Here are some points:
tensor([-8, -29, -3, -13, 48, -54, -49, 17])
tensor([9, -1, 20, -36, -41, 7, -23, -80])
tensor([16, 17, 46, -9, -32, 19, -4, -80])
tensor([-28, 9, -27, 3, 80, -3, -13, 9])
tensor([13, -13, -6, -1, 23, -43, -43, 66])
tensor([-5, 30, 40, -7, -35, -3, -11, -80])
tensor([-9, -9, -46, 15, 7, 24, 46, 49])
tensor([-12, -49, 32, 28, 19, 35, 38, -30])
tensor([4, -9, 17, -3, -64, 4, -18, -74])
tensor([9, -6, -71, -4, 27, 10, 28, 38])
tensor([-23, 1, -32, 26, 2, 0, 58, 44])
tensor([61, 9, 30, -8, -25, -47, -50, 25])
Here are 12 more points, each followed by its number:
tensor([-8, 9, -58, -22, -1, 11, 52, 33]) 0
tensor([20, -1, 76, 16, -11, 1, -57, -26]) 1
tensor([-31, 24, 43, -47, 13, -8, -49, -34]) 2
tensor([-33, 27, 27, 37, 34, 26, 44, -25]) 3
tensor([-4, 10, -17, -8, -70, 8, 35, -52]) 4
tensor([-3, 14, -16, -6, 9, -43, -76, 35]) 5
tensor([-14, 28, 71, -26, 36, -14, -31, -13]) 6
tensor([-29, 4, 21, 19, -4, 33, 61, -44]) 7
tensor([-7, -7, -19, 26, -5, -18, 65, 45]) 8
tensor([6, -29, -71, -19, 21, 6, 27, 28]) 9
tensor([-18, 6, 44, 37, -46, -25, 20, 39]) 10
tensor([-18, -6, -48, -21, 58, -8, 37, 6]) 11
Which of these numbered points is nearest to each point below, ignoring the 3 directions in which the first points spread most? Its number follows each.
tensor([0, 21, -23, -1, 12, -45, -58, 52]) > 5
tensor([37, 18, 3, 17, -44, 20, -22, 69]) > 1
tensor([19, 4, -5, 13, -74, 25, 49, -6]) > 7
tensor([-46, 25, 17, -15, 58, 11, -40, 4]) > 2
tensor([47, 11, 2, -53, -13, -19, -69, 13]) > 0
tensor([-37, 1, 1, 3, -25, 8, 73, -16]) > 8
tensor([-8, 53, 6, -10, -18, 41, 50, 28]) > 6
tensor([3, 2, 50, -75, -29, -1, 8, -3]) > 2
tensor([0, -20, -20, -22, 75, -28, 8, 26]) > 11
tensor([-5, 44, -53, 28, 22, 10, -24, 47]) > 5
tensor([13, 21, -63, -7, 54, -14, 21, 25]) > 11
tensor([29, -36, -50, -25, 41, -32, -16, 30]) > 9
tensor([-8, 54, -5, 7, 61, -42, -30, 3]) > 3
tensor([7, 15, 54, -2, -53, -12, -38, -54]) > 7
tensor([-27, -28, 47, 39, 30, 30, 26, 10]) > 1
tensor([24, -16, -77, -41, 8, 8, 7, 20]) > 9
